which system made each run
seq 1, R (8 x 20)
[[ -9 -16  19 -24  20  15  24   7 -46  -1  47  46  31  -1  28   9  37  19
    8  -2]
 [-27 -19  43 -18 -22  25  38  27 -38  -5 -30   8  15  24  45 -18  19  -6
    2   6]
 [ 12   0  -7  -6  51  25  29   5 -41  -1 -23  14  -8  42  30 -25   2  13
   34  27]
 [ 12 -18  15 -46  -6  33 -11 -13 -28   6 -20  33  -5  44   2 -40 -41  16
   -9  -1]
 [ -6   4  -4   5  16  66 -14 -11   2  -1  -6 -29   4  36   9 -36 -17  16
  -39  36]
 [ -5  27  24   6  17   4 -24 -46  18 -24 -21   9  12  25 -34 -56 -17  -5
   -1  36]
 [  6  31  25 -18  24   9 -45 -29  40  27 -11 -15  -2   2   7  12 -46 -23
  -11  38]
 [ 11  13   2   6  33  -2   4 -68  42 -14   8 -15  37 -16   1   8 -26 -16
  -39 -11]]
seq 2, U (8 x 20)
[[ 25  -5 -28   5  63  37  33 -17 -25   0 -12  -8   2  36  33 -12  -9  16
    7  13]
 [ 13   1 -16 -19  56  45   2 -36  -3 -22  12  31  15  28  18 -20 -16  16
  -29  18]
 [  6   8 -15 -10  31  45  -2 -22  21 -19 -39  -8  -7  34  28 -21 -37 -10
  -36  28]
 [ 17  30 -17  -9  51  12 -37 -34  37  -6  -9  12 -14  16  -5  -6 -40 -12
  -12  38]
 [  7  20  36 -26  10  10 -34 -42  28  21 -27  -8   7  14   0 -12 -57 -22
  -12  25]
 [ 11  24   7  15  10   0 -38 -47  48  22   3 -48  10 -10 -21   5 -40 -12
  -21  12]
 [-14  36  54  19  10 -15 -22 -41  29  16  -3 -33  29 -13 -16  -9  -3 -23
   11  33]
 [  1  22  34  20  22 -10  -1 -23  15  45  13 -55  27 -27  19  35  -3 -18
   13  11]]
seq 3, E (8 x 20)
[[ 23  12   9   6 -19 -46 -24 -28  23  27 -26 -24 -13 -11 -43   0 -43 -14
   25 -20]
 [ 14 -15   6   4 -15  -4 -14 -38  -9  23  57 -12  36 -18 -40   0  -5  31
  -12 -37]
 [-26 -12  57   0 -47   0  19   6 -12  28   7 -40  37 -21  21  15  15  -9
   -8 -17]
 [  0  16   8   5  43 -13  10   4   9  27  34 -12  16 -33  39  60  21 -20
   13  13]
 [ 10  -6  25 -41  23 -36  30 -11 -21  -6 -10  61  10  -4  28  19  -3 -23
   27 -18]
 [ 31 -27 -33   3  21   4  43  12 -49  17 -12  -4 -11  20  20   3  -3  23
   33 -32]
 [-21  -8  11  10  14  31  22  18 -47 -21  12  19  14  25   6 -38  49  28
   18  27]
 [-15   5  -2 -19   7  48 -17  45  -5   6 -23   2 -32  29  41   2  -6  -6
   -9  47]]
seq 4, T (8 x 20)
[[  1  -8  47   9  -8 -14  47 -33 -16  15 -37 -42  34   5  18 -11  -9 -14
   16 -23]
 [ 16   5   0  28  49   0  17 -20 -23  32  53 -27  29 -14   3  18  27  23
   29   2]
 [-11 -11  58 -24   7   1  43 -30 -33  -5  -9  21  49   9  33 -15  10  -9
    7  -9]
 [ 12  -7 -17  23  48  37  37  -1 -23  25  12 -47  15   9  44  18  12  15
    0   7]
 [ -7  12  35  -8  44  18  14 -40 -17 -19   5  31  36  24   7 -40  12   6
    6  33]
 [  4  -4  24  -9  16  51   2   2 -18  48 -12 -46   6  23  46   5 -23   5
   -3  23]
 [-23  16  18  14  28  39 -12 -28   8 -16  41  -1  40   4  -3 -23  27  13
  -32  39]
 [-17  17  50  -2   5  19   4 -12  17  20 -43 -41  11  12  38  -4 -19 -33
   -6  36]]
seq 5, J (8 x 20)
[[-14  23  15   6 -11 -61  -4   8  18 -32 -18  40 -11 -20 -27  -1  25 -33
   37   9]
 [ 34  -9 -13 -29   2   2 -37  -4 -12  55  41   5 -13  -6  -9  32 -42  20
    7 -20]
 [-17 -33 -28   2 -44  28  22  16   0 -46  -5   5   7   8   0 -21  16  14
  -54 -30]
 [-15  12  24  17 -12 -32   9  46 -26  15 -18  -3 -22  -3  -3  -1  36  -9
   66  22]
 [ 18   5 -24 -34  47   8 -25  -8   1   0  54  58   0  -9   6  32  -8   9
   -9   7]
 [  3 -26 -18 -18 -35  28  12  20   4  -9 -56 -12 -26  26  26  -7 -34  -8
  -34 -20]
 [  3  15 -29  52  19 -17   8  13 -15 -16   0 -15 -18   7 -37 -29  39  19
   47  17]
 [ -8  16  34 -46   5   9 -52  -6   3   9  23  55   0   6  -8  -5 -18  -3
   -3  36]]
seq 6, F (8 x 20)
[[-24  15   9  20  -7  21 -40 -11   9 -17  46   2  19  -2 -46 -34  29  26
  -17  32]
 [-23   9  15  -2 -48 -35 -31  39  30  12  11  -3 -15 -40 -10  39  12 -26
    0  -3]
 [ 17 -10 -54  11   8 -23  22 -25  38 -39  -3   5   2 -22  -7  22  -8 -10
  -34 -43]
 [ 22  -9  11  19 -18 -37  22 -26 -26   9 -29 -19   7   9 -39 -36 -11  10
   44 -35]
 [ 18  -5 -12  16  27  16 -12  -2 -32  46  64 -23  12  -6  -8  17  12  41
   21  -2]
 [-40 -20  29   1 -36  10  26  29 -20 -18  26  10  33 -18  20   7  56   2
  -18  -7]
 [ -3   8 -37  24  19 -16  29  43  14 -16 -33 -14 -35  -9  31  31  25 -26
   19   8]
 [ 23  -1  -6 -26  46 -23  27 -28 -19 -28 -13  65   3  14   6 -12  -7  -5
   25  -9]]
seq 7, F (8 x 20)
[[-17   8   0  52   4  28  -1 -17   6  -6  30 -54  32  -3 -23 -25  33  22
  -19  19]
 [-24  21  43   8  -8 -44   1  14  13  14  15  -4  14 -41   7  38  35 -32
   30  12]
 [ 19 -20 -31 -12  20  -9  41 -10  12  -5  -7  -1   6 -16  46  50 -14 -17
  -25 -44]
 [ 10 -10  10  17  10   2  50 -29 -30 -13 -47 -18  16  33   2 -48  -2   7
   23 -14]
 [ 10  15  18   3  44  20 -15   7 -34  51  27 -12  -1  13  10   4   4  19
   47  42]
 [-34 -13  28 -37  -9  36   2  21  -9  -9  30  34  24  -4  43  19  22  -4
  -40  14]
 [-18   7 -16  11 -11   8  13  33  29 -29 -62 -19 -31  10  31   0   1 -33
  -15  20]
 [ 22  30  -5 -11  56 -21 -15 -42  19 -17 -21  39 -10  14 -13 -15 -30 -15
   22  23]]
seq 8, Y (8 x 20)
[[ -1  12 -38  27 -13   2 -35  24  11 -21 -14  -3 -43  19 -51 -40   6  17
   12  24]
 [-20   6   9 -17 -51  14 -66  22  18   3  14  11 -20   2 -41 -18 -10   8
  -20  22]
 [-14  -9 -28  -2 -49  15 -30  31  41  -7  -2 -21 -22 -16   0  24  -9 -10
  -55 -10]
 [-13   1 -13  18 -51 -46   1  18  38 -33 -33  -6 -20 -24 -26   6   7 -27
  -10 -26]
 [ 15  -8  -6  -2 -49 -49 -24  19  -2  24  -1  -1 -30 -18 -43  13 -14   2
   30 -35]
 [ -3 -37 -16  -2 -58  -2   0  36 -28  10  34   4  -4 -12 -23   7  21  31
   -8 -45]
 [-34 -15  16   5 -47  -5  18  66 -21   1   0  -4  -9 -14  20  19  49  -5
   11  -3]
 [ -9  -1  -8 -29  -5 -33   4  48  -5 -10   4  56 -26 -21  22  41  22 -20
   24  -1]]
seq 9, T (8 x 20)
[[  7  -1 -62  21  16  -7  17   6  15 -61 -29  22 -27  15 -16 -25  10   2
  -10  -5]
 [ 24   7 -15 -18   1 -12 -34  19 -14  19 -30  23 -51  27 -25 -17 -36   6
   44  14]
 [ -7 -21 -13 -26 -47  23 -43  38 -11   9  42  27 -17  -1 -24   2   0  30
  -23 -10]
 [-37  -3 -14  14 -46  -3   3  52  20 -44 -30   4 -22  -5   1  -6  34 -18
  -20   9]
 [ 10  25 -42  -1  29 -28 -26  19  35 -11 -12  24 -46 -12  -3  32  -8 -26
   15  21]
 [ 22 -17 -20 -38 -28 -12 -30 -19  16  -9  -8  37 -18   5 -31  -5 -50   3
  -27 -36]
 [  1 -17 -31  32 -58  -6 -12  29   0   0 -12 -38 -27   1 -46 -20   6  23
    0 -26]
 [-16  16   8   5 -20 -48 -21  39   0  -9  10  37 -24 -23 -31  10  38 -11
   45  15]]
seq 10, Y (8 x 20)
[[  9   7 -43   9  -5  24 -23  16  31 -12 -47 -24 -45  24  -1 -13 -34  -5
  -21  18]
 [ -6  18 -24  24 -22 -13 -41  -8  37 -36  -7   3 -20   0 -62 -37  -1   4
  -11  13]
 [ -5   1  14  -6 -59   4 -58   7  22  29   1 -29 -15  -7 -36  -4 -33   3
  -20  -1]
 [-12 -12 -30  20 -47  -5 -12  14  35 -13  23 -28   1 -35 -18  25  13   1
  -48 -32]
 [-18  -3  26   8 -63 -49  11  16  16  -3 -27 -16   0 -30 -13  13   9 -30
    9 -30]
 [ 20 -14 -18  -4 -24 -47   0  24 -11  27  25   7 -17 -32 -18  45   3   5
   31 -46]
 [ -6 -40   7 -12 -47  -7  34  27 -49  -3  11  20  11  -3   1  -3  27  21
    9 -47]
 [-15  -6   2   6  -3  -3  21  65 -37  17   7   2 -17  -6  31  25  45   2
   41  14]]
seq 11, E (8 x 20)
[[-13 -10 -26  18 -11  54   0  17  19   3  -6 -56  -4   7  30  12  -5   5
  -52   7]
 [-23  40  16  22  26 -24  -5 -22  46 -40 -13   7  11 -16  -5  -5  20 -38
   -1  40]
 [ 36   9  -1 -29   6 -23 -36 -22  12  32 -22  10 -28   7 -19   7 -65  -9
   20  -9]
 [ 16 -28 -20  12 -13   7  20 -43  -9 -17  26  -7  34  -1 -28 -22  -4  32
  -32 -52]
 [-26   4  52  28 -36   5   7  12 -13  28 -12 -62  18  -1   0 -14  23  -2
   18  15]
 [ -5  22  12 -16  42  16 -31  -5  18  26  53   8  15 -20  26  46   0  -9
  -11  35]
 [  5 -12  16 -35  -2 -26  35 -21  11 -24 -38  34  11  -5  34  17 -22 -37
  -14 -33]
 [ 35  -2 -34  36  36 -21  34 -12 -23  16  -8 -33  -9   4 -10  -1   1  17
   48 -21]]
seq 12, W (8 x 20)
[[-27 -13  52 -10 -55  22  -4  28 -31  17 -26 -14   2  24  -2 -36   3   6
    8  12]
 [-16  13  -4 -14  39  48 -22  18   6   1  39  18   2   2  38  20  17   4
  -27  47]
 [ -3 -13   3 -32   0 -10  37  -6   6 -44 -49  47  -1  10  35  -2 -11 -29
  -17 -17]
 [ 30  12 -42  21  40  18  -7 -10   2   5 -35 -29 -34  36  -7 -25 -30  11
   20  21]
 [ -1  11  36 -14  -1 -13 -27 -50   0 -12  18  40  27   6 -48 -43 -10  10
    5   8]
 [-10   6  17  -1 -28  22 -32  -9  45  20 -11 -52   5 -10   8  15 -35 -19
  -48   7]
 [-17  25 -18  35  32 -23  18 -13  37 -50  11   6  16 -28  -1  13  44 -24
   -9  15]
 [ 24   7  14  -5   2 -56  10  -3   0  33 -39 -10 -20 -12   3  27 -25 -29
   50 -20]]
seq 13, R (8 x 20)
[[ -5  36   5  -2  38   4 -28 -27  57  -8  -3  -9   4 -13  17  23 -18 -35
  -28  41]
 [ 16  12  17   6  12 -36  14 -62  38  -5 -22 -20  26 -20  -7  10 -32 -29
  -10 -25]
 [ 19   8  16  16  12 -15  -9 -30   5  55  35 -52  24 -27  -8  33 -14   4
   13 -16]
 [-15  -4  30  -2  -2 -16   6 -21  -7   2  63  16  51 -37  -8  21  33   6
   -8 -18]
 [-33   1  53   2 -15 -15  31  25 -13  11   3 -13  27 -24  37  24  43 -24
   17   6]
 [  9  -6   5 -10  43 -21  51   9 -38   1  -3  30   6   1  41  22  24  -8
   44  -8]
 [ 12 -38  15 -39 -19  16  30  14 -54  24 -10  18   3  21  30   2 -16  17
    9 -37]
 [ -4 -22 -12   5   9  59  20  17 -47   0  14  -7   8  33  17 -31  21  42
   -8   9]]
seq 14, J (8 x 20)
[[  8   1  16 -31  -6  35 -52   1 -19  33   8  14 -16  33 -20 -30 -35  25
    6  28]
 [-25   0 -26  22   2  60  -6  25  13 -18  15 -31   0   9  19  -7  28  14
  -47  31]
 [-25  37  13  15   4 -29 -13  23  40 -19 -36   0 -23 -14   6  12  16 -45
   20  45]
 [ 34  18 -34  -1  26 -18 -43 -22  35  26  21  -7 -22 -17 -26  32 -39   0
    1  -2]
 [ -6 -19 -11   1 -63  10 -20  -8  24 -21 -10 -13   0   3 -36 -26 -22  11
  -52 -30]
 [-24   4  18  35 -45 -14 -10  40 -14  17  20 -35  -3 -18 -28  -4  46  13
   30   9]
 [-16   8   9 -28   4 -16 -22  16  11  -3  54  51   9 -37  10  44  26 -10
  -10   6]
 [ 14 -27 -28 -26 -27  -5  17  30   7  10 -27  -4 -26  -8  36  44 -28 -16
  -19 -42]]
seq 15, U (8 x 20)
[[-20 -17  40 -10 -60 -24  19 -13  -3 -29 -33  17  20   0 -17 -32   1 -16
  -10 -31]
 [ 13   2 -47  41  -8  -3 -14  41  -5  29   5 -49 -40  -4 -21  12  11  21
   27   2]
 [-27  -2  44 -29 -17  -9 -11   8 -18 -17  43  63  25 -14 -11  -6  33   4
    3   7]
 [ -3 -25 -20   7 -36   8  30  39   3  10 -35 -44 -19  -4  36  29  -5 -11
  -17 -32]
 [  7   8 -31  15  16 -43  -3  -3   0 -39  25  51 -10 -14 -46 -10  32  12
   26  -8]
 [ -4 -23  33 -30 -35  23   8  36 -50  34 -27   0 -10  29  25 -13 -10  10
   21  -1]
 [  7 -15 -58   6 -11  11 -16   7  19 -20  50  10  -5 -22 -19  24  11  24
  -46 -28]
 [-31   5  26  -2 -30 -10  11  23  -6 -41 -55  24 -15  21  -5 -42  18 -19
   15  21]]
seq 16, W (8 x 20)
[[-14  12  -1  23  34  20  -4 -30   3 -24  57   9  42  -8 -18 -15  40  22
  -21  22]
 [-19   1  54 -23 -40 -20  12   9  11  12 -50 -11   3  -7  30  13 -17 -43
    3  -4]
 [ 21  12 -49  27  73  20  11 -13   8   3  32 -19   0  -4  19  25  11  12
   -3  15]
 [ -1 -14  44 -14 -25 -39  34 -24 -25 -13 -34  25  22   5 -13 -30  -3 -10
   28 -33]
 [ 11   6  -8  19  18  43 -24   2  -4  53  19 -63  -3  10   6   6 -18  22
   -2  25]
 [-30  -1  41 -10  -5 -12  22 -20  -3 -43  24  45  46 -16   2 -12  40  -9
  -14  -2]
 [  5   3   0   0   2  15   8  25  10  36 -46 -51 -26   8  46  29 -26 -23
    5  11]
 [ 11   5 -21  13  60  -7  26 -33 -18 -33  33  39  25   2  -7 -15  30  18
   13  -1]]

runs to name
seq 17 (2 x 20)
[[-11  -6 -12  -7  23  40   5  50 -30  16  24   3 -13  10  45  23  32  13
    7  30]
 [-23   8   3 -24  22   9  13  14   4 -54 -19  63  -3  12  34  -7  19 -23
  -13  30]]

Y
seq 18 (2 x 20)
[[ 12   4 -38  -8 -23 -37 -23  26  21 -24 -31  33 -55  -1 -33  -2 -15 -13
   13  -8]
 [ 30 -10 -42  -8  -3 -11 -29 -21  -1 -11  17  32 -17   8 -58 -21 -26  30
   -3 -28]]

F
seq 19 (2 x 20)
[[  3 -11  15  -5 -46 -12   2   3 -10  -8 -64  -2 -22  30 -25 -47 -29  -5
   18  -9]
 [ 22  12 -50   5  45  36 -38  10   5  19  19  -8 -32  18   0   8 -19  21
   -1  34]]

R
seq 20 (2 x 20)
[[  3  13  22   7  17  11 -13 -61  33  10  27 -31  45 -18  -4   8 -25  -5
  -37   0]
 [-20  14  26  34  -8 -24  32 -24  33 -18 -24 -48  32 -26   9   7  19 -35
  -11  -6]]

W
seq 21 (2 x 20)
[[-24   7 -27  21  -8  -2   3  55  24  -5   8 -19 -20 -28  29  48  39 -20
  -11  12]
 [ -6  20  -7 -14  11 -51 -13  19  16 -28   1  65 -23 -20 -11  20  19 -26
   30  10]]

E
seq 22 (2 x 20)
[[ 25  -3 -11 -15 -15 -15 -14 -25  16  -7 -55   5 -25  24 -26 -28 -60  -9
   -2 -19]
 [ 14  -6 -26  39  -9  13  -8 -34   4  -2  21 -43  16   5 -51 -36  -5  37
  -17 -19]]

E
seq 23 (2 x 20)
[[ 10   0 -49 -18   0  -8 -38  44   4  -3  29  47 -45 -10 -16  29   2  10
    6   2]
 [-14 -19  27 -43 -64 -10  -9  15  -5 -16 -30  42 -11   8  -8 -18 -18 -11
  -15 -23]]

U
seq 24 (2 x 20)
[[ 19 -28 -27 -11  33  14  42 -13 -42 -16  26  35  19  11  15  -2  14  31
    0 -33]
 [-15 -16  14   7 -25  18  19  50 -50  11 -20  -8 -15  28   8 -28  27  19
   36  13]]

F
seq 25 (2 x 20)
[[ 14  22 -32  12  12   1 -24 -20  50 -19 -46 -20 -30  12 -15 -13 -41 -18
  -17  17]
 [ 12  11 -16  22 -18 -11 -39 -35  30 -11  -4 -19  -7   2 -67 -39 -27  12
  -11  -6]]

Y
seq 26 (2 x 20)
[[ 31  -4 -59  32   1 -25  15   3  19  -7 -38 -35 -35  -1 -14   5 -18  -3
   13 -30]
 [ 20   4  -1  -6  -5 -39 -27  -9 -21   4  20  45 -12  -1 -61 -23  -4  20
   44 -11]]

T
seq 27 (2 x 20)
[[  4 -22   0 -35  19  30  26  19 -20  21  15  12   8   0  68  46  -2  -3
  -20 -11]
 [ -1  -1 -18  11  40  -9  59  -1  -9 -46 -37  19   1  14  34  -8  27 -15
   13   1]]

Y
seq 28 (2 x 20)
[[ -5  26  15  15 -21   1 -61 -15  35  21   0 -36  -6  -1 -47 -19 -23  -1
   -5  30]
 [ -6  -3 -10   4 -33   7 -34 -21  43  -1  33 -22  16 -26 -23  17 -17   2
  -59 -22]]

Y
seq 29 (2 x 20)
[[  0  -2  24 -28  41   0  42 -11 -26 -14 -30  44  11  21  47  -6   0 -19
   22   9]
 [ 23 -22  15 -29  12  33  22 -13 -37  33 -30 -11   5  38  34 -11 -42  10
    4 -12]]

R
seq 30 (2 x 20)
[[ -9  12  14   1 -28 -31   0  38  23  17 -42 -27 -29 -18  22  36  -5 -41
   23   5]
 [ 30   3 -54  14  25 -34 -11 -21  15 -13  37  21  -6 -24 -39  19   0  15
    4 -28]]

J
seq 31 (2 x 20)
[[-15  -2 -29   4  17  19  37  28  18 -29 -32  -9 -13   1  58  27  16 -27
  -27   7]
 [ 24  11 -20   3  49 -26  25  -5 -23 -18 -33  33 -23  23  -1 -20   2  -3
   53  12]]

W
seq 32 (2 x 20)
[[ -6 -12  52 -43 -23  20 -19  14 -44  36   6  25   4  23   6 -19 -14  14
   21  13]
 [-29 -13 -13  10 -12  48   3  40  -2  -5  34 -19   8  -7  32  20  39  13
  -44  12]]

T
seq 33 (2 x 20)
[[ 30  15 -41   5  56  -6  -4 -52  40 -22   1   6   2  -4  -6   9 -32 -10
  -21  -5]
 [  9   8  13  25 -24 -40   2 -44  21 -12 -39 -27   8  -4 -47 -33 -20 -12
   11 -22]]

W
seq 34 (2 x 20)
[[ 40   1 -45  10  36 -36   7 -42  22  -6  11   4  -1 -20 -20  22 -23   0
    2 -39]
 [  1 -16  41   1 -38 -24  16 -18 -37   9  -9  -2  23   7 -37 -41   4  15
   33 -29]]

E
seq 35 (2 x 20)
[[  5 -11  37 -43 -33 -32  -8 -16 -17  -6 -17  56   3   7 -24 -23 -23  -5
   17 -25]
 [ 22 -15 -52  12  -8  39 -27  17   1  28  12 -43 -29  14 -10   3 -26  34
  -21  -7]]

F
seq 36 (2 x 20)
[[-18 -17  17  -8 -48 -12 -12  23 -34 -11  32  39   7  -4 -40 -25  35  26
   12 -11]
 [-19 -13   7 -20 -31  24 -11  66 -16  35   9  -9 -22  -6  39  38  11  -1
   -4  10]]

Y
seq 37 (2 x 20)
[[ -3   5  -5  36 -16  12  -8  18  21  40   1 -85  -5 -16  10  30  -1  -4
   -8   1]
 [-16  26  36  -8  22 -29 -13 -30  24 -16  40  38  35 -33  -7  17  23 -22
   -2  19]]

E
seq 38 (2 x 20)
[[-17  10  29  19  31   6  22   9 -41   4  23   3  23   6  10 -16  53  13
   41  34]
 [ -6  12  30 -43  44  24  -9   0 -12  16  23  42  12   5  44  21  -4 -10
    1  35]]

Y
seq 39 (2 x 20)
[[ 17   8 -47  48   6  -2 -26  -4  16  18  27 -49 -15 -10 -46   0   2  26
    6  -3]
 [-18   9   3  -4 -38 -31 -44   7  25 -17  40  32   0 -33 -51   6  16  -2
  -10  -2]]

R
seq 40 (2 x 20)
[[ 21  -4 -28  22 -27 -18 -20  -9  -3  -8 -17  -7 -24  15 -66 -45 -19  24
   17 -19]
 [-23  -2  28  -6 -34  26 -45  18 -22  16  44   9   7   7 -36 -28  18  33
   -1  23]]

J
